Two rows play each game, the first against the second. How much does the first row win by? 15 is about a draw, 30 a big win and 0 a big loss. Wins can go round in a circle: one row can beat a second, the second a third and the third the first. Each row has two weighted sums of its numbers, A and B, taken from their middle values. A row wins by its A times the other's B, less its B times the other's A.
tensor([ 15,   7,  26,  -6,  16, -25,  26, -28,  45,   8])
tensor([ 9, 23, -1, -7,  7,  0, 11, -1, 17,  2]) ~ 19
tensor([-8, 15, 21, 12, 15, 19, 21, -9, 40, -3])
tensor([-11,  25,  34,  -1,  22, -43, -16,  17,   0,  -8]) ~ 18
tensor([-20,   9,   9,  10,  -3,  -2, -10,  -8,   4, -22])
tensor([ 17, -15, -25,   1, -23,  29, -27,  11, -41, -21]) ~ 15
tensor([-11, -12,  -3,  11,  -7, -28,   1,   5,   3, -26])
tensor([-18, -27,  -9,   9,  18, -24, -26, -13, -29,   8]) ~ 17
tensor([ -4,   7,  -2,   0,  -3,  17, -16, -33, -11,  -9])
tensor([  0,  28,  31,   4,   2, -22,  27, -33,  15,  -8]) ~ 11
tensor([ -6,  -1,  28,   9,  23, -20, -35,   5, -20,  -8])
tensor([  5,  16, -41,   1, -31, -25,   6, -16,  20,  -4]) ~ 11
tensor([-19, -14, -13,   3,  28, -27,   2, -24,  -1,  24])
tensor([-20,  -3,   7,  -5,  31, -14,  14, -21, -14,  11]) ~ 14
tensor([-19,  18,  -2,   3, -11,  80,  -8, -36, -45, -14])
tensor([  4,   4, -12,  -1,  13,  -3,  -7,   3, -18,  18]) ~ 13
tensor([ 12,  20,  -2,   2,   1, -21,   8,  11,   8, -15])
tensor([ 12, -12,  -4,   0,   8, -18, -19,  37,  -8,  20]) ~ 15
tensor([-39, -11,  63, -17,  35,   7, -10, -41, -16,  -6])
tensor([ -2,  13,   0,  -6,   8,  -3,  16,  15,  -4, -16]) ~ 9
tensor([-14,  -2,  27,  10,  21,   4, -10,  -6, -13,   0])
tensor([  9,  20,   2,  11, -13,  14, -10,  -6,   0,  -5]) ~ 14
tensor([ 11,   7, -25,   8, -25,  21, -29,  41, -25, -28])
tensor([  3,  22,   2,   3, -44,  10,  48, -16,  19, -42]) ~ 12
tensor([  3, -12,  -9,  10, -29,   1, -24,  32, -11, -20])
tensor([ 21,  32,   5,   8, -20, -12, -15,  59, -20, -96]) ~ 6
tensor([ 11,  12,  -4,  -4,   0, -14,   3,   2,  31,   9])
tensor([ 11,  -3, -41,  -2,  24, -15, -59,  14,   1,  31]) ~ 18
tensor([ 11, -11,  -9,   1,   0, -14, -12,  44,   4, -27])
tensor([  4,   2, -32, -13, -42, -42,  15,  18,  17,  -5]) ~ 21
tensor([-16, -10,  31,   7,  -4,  20,  12, -26, -24, -33])
tensor([-27,  -2,  67,  -5,  56, -55,  -9,  10,  25,  29]) ~ 26
tensor([ -1,  24,  -9,  -4, -68,   8,  41,   5,  35, -19])
tensor([ -7,   2,  30,   2,  -5, -27,  24, -11,   6,  12]) ~ 12
tensor([  9,   8, -15,  -7, -51,  -9,  17,  -5,  25, -11])
tensor([  6, -31, -24,   3, -20, -36,   4, -29,  20,  -8]) ~ 15
tensor([  8,  39,   6,  -6,  -1, -16,  45,  -7,  23,  -1])
tensor([ 26, -13, -37,  -5, -28,   9, -29,  51, -21, -23]) ~ 18
tensor([-14,  13,   2,  -1, -31,  53,  14, -30, -23, -41])
tensor([  1, -12,  15,  -1,   0, -13,  26, -36,   1,   1]) ~ 16
tensor([ -3,  51,  10,  -7, -24, -18,  38, -64,  20, -16])
tensor([-10, -13,  14,  -4,  20,  19, -16,   7, -51, -20]) ~ 25
tensor([ 18,  27,  10,  17, -25,  41, -15,  12, -30, -51])
tensor([  6,  15,   9,   9,  50,  -9, -20,  -7,   6,  17]) ~ 4
tensor([-14,  -3,  15,   6,  -5,  25,  -6,   7, -19, -25])
tensor([-14,  53,  22,   6,   2, -42,  29, -35,  10, -47]) ~ 8
tensor([-23,  10,  -4,  -4, -21,  -6,  22, -67,   1,  14])
tensor([  4,  -5,  17,  -8,  18,  24,  -3,  10, -10,   6]) ~ 14
tensor([-14,   6,  -6,   2, -22,  -3,  -1,   4,  -2, -16])
tensor([-15,  11,  38,  -5,  33, -10, -21, -12, -21,   3]) ~ 16
tensor([ 11,  11, -22,   2, -25,   5, -37,  -1, -18, -34])
tensor([  3,  11,  25,  -4,   7,  14,   1, -11, -16, -13]) ~ 16
tensor([-19,   3,  54,   3,  53,   9, -12, -24, -39, -21])
tensor([  7,  -4, -17,   1,   2,   6,   3,   0, -28,  -7]) ~ 13
tensor([ -1,   6, -42,  -8, -60,  35,  19,  24,  38,   2])
tensor([-13,  -2, -17,   0,   1, -30,  18, -16,  21,  20]) ~ 13
tensor([ -4,  -3,  31,   7,  25,   6, -20,  19, -36,  -6])
tensor([  4,  21,  35,   2, -16, -47,  28, -15,  11, -34]) ~ 15
tensor([ 13,   3, -16,   5,   4,  27, -16, -18, -16,  -4])
tensor([  2,   0, -21,   3, -20,  -1,  28,  -7,  18,   2]) ~ 9
tensor([  4,  16,   5,  17,   4,  -6,  -4, -55, -43, -24])
tensor([ -4,   8,  27,   6, -27, -15,  16,  -8,  15, -12]) ~ 14
tensor([ -9,  -6,  28,  -7,   3,  -7,  16, -30,  28, -11])
tensor([  5,  15,  -2,  11,  12,  25,  -5,  12, -13, -16]) ~ 14
tensor([ -9,   5,  17, -16, -33,  43,  24, -47,  17,   8])
tensor([ -4,  11, -10,   5, -16,  -1,  -9,  -6,  12, -24]) ~ 18
tensor([  2, -15,   2, -12,   0,  15,  -1,  -5,   8,   3])
tensor([ -4, -16, -14,  -1,   2, -33,  24, -13,  66,  50]) ~ 20
tensor([-15, -13,  31,   2,  26, -52,  -8, -22,   8, -27])
tensor([  0,  13,  33, -14,  33, -59,  10,   3,  55,  21]) ~ 23
tensor([ 14, -27, -42,  10, -20,   2,  -1, -19,   8,  12])
tensor([  2,   6, -19,   8, -32, -37,   5, -16,  20, -10]) ~ 16
tensor([ 31,  -6, -37,  -3, -35, -24,  32,  17,  24,   9])
tensor([  0, -22,  -9,   9,  -3,  -3,  -3, -13, -24,   1]) ~ 13
tensor([-21,  21,  -4,   7, -13, -30,  -8, -46, -28, -21])
tensor([  2,  26,  21,  -6, -16, -14,  -3, -25, -22, -32]) ~ 16
tensor([ -3,   8,  20,   3,  30,   3,  -6,   2,   0, -18])
tensor([ 17,  -5, -20,   4,  10, -27,   5,  32,  39,  11]) ~ 11
tensor([ -4,   2, -35,  -9, -45,  44,  -5, -22, -25, -14])
tensor([ 21,   6, -14, -13, -49, -11,  32,  -2,  42,  -6]) ~ 14
tensor([  2,  -5,   3, -13,   3, -13,  -1, -15,  10,   5])
tensor([  3, -21,   5,  -5,  -3, -18, -25,  16,  -1,  -2]) ~ 14
tensor([ 25, -27, -19,   0, -22,  29,  14,   2,  26,  -6])
tensor([ 15,  -8, -41,   6, -12,  21, -27,  -9, -14,  -4]) ~ 23
tensor([ -6, -11, -22,   4,  -7,  31, -27,  -9, -53,   8])
tensor([ -1,   9,  11,   1, -18,  35,   5, -14, -15, -26]) ~ 14
tensor([ -5, -20,  15, -16,   5,   5,  -7,  17,  26,   8])
tensor([ -4,  -4, -21, -10, -10,  -7,   6,  19,  22,  21]) ~ 18
tensor([ 11,  -8, -37,  -8, -68,  52,   7,  11,  -3, -49])
tensor([ -4,  13,  37,  -3,  -4,  12,  22, -29,  28, -11]) ~ 12
tensor([ 14, -31, -73,   6,   3,   3, -25,  36,   6,  38])
tensor([ 19,  32,  26,   2,  -3,  12,   5,  12, -26, -10]) ~ 17
tensor([  6,  12,  23,   5,  27,  -2,  33, -14,  24,  21])
tensor([ -7,  -5, -11,   3, -11, -28,  -1,   9,  12,  -1]) ~ 11
tensor([  1,   2, -29,   4, -13,  11, -22,  44, -53, -48])
tensor([  2,  26,  40,  -6, -20,  14,   5,   5,  15, -61]) ~ 9
tensor([ -5,   0,  14,   4,  -1,  20,  -7,   0, -15, -56])
tensor([ -7, -12, -18,  -1,  16, -26,  21,  13,  28,  40]) ~ 20
tensor([ -1,  13,   9,  -3, -18,   2,   6,  18,  -7, -59])
tensor([-11,   0, -28,   7, -20,  44, -20,  18, -60, -26]) ~ 13
tensor([  4,   0, -18,   2, -28,  17,  21,  26,   2,   1])
tensor([  7,  -4,  -3,  -6,  13,   6, -15,  28,   2,  39]) ~ 15
tensor([-20, -30,   5, -12,   0,   6,  27, -26,  16,  35])
tensor([-11,  -9, -11,   8,  11,   7, -11,   7, -29,  -5]) ~ 7
tensor([  7,  17,  54,  -7,  50, -10, -42,   0, -19, -29])
tensor([  3,  10,   9,   0, -19,  17,  19,  -6,  -5, -34]) ~ 14
tensor([-18, -22, -17,   5,  20,  -3,  -6, -26, -29,  39])
tensor([-21, -31, -10,   5,  -1,   1, -22, -20, -71,  12]) ~ 8
tensor([-13, -23, -16,   8,  23,   1, -22,  12, -11,   8])
tensor([ -9,  15,  46,   4,  -3, -34,  -9, -30, -18, -59]) ~ 13
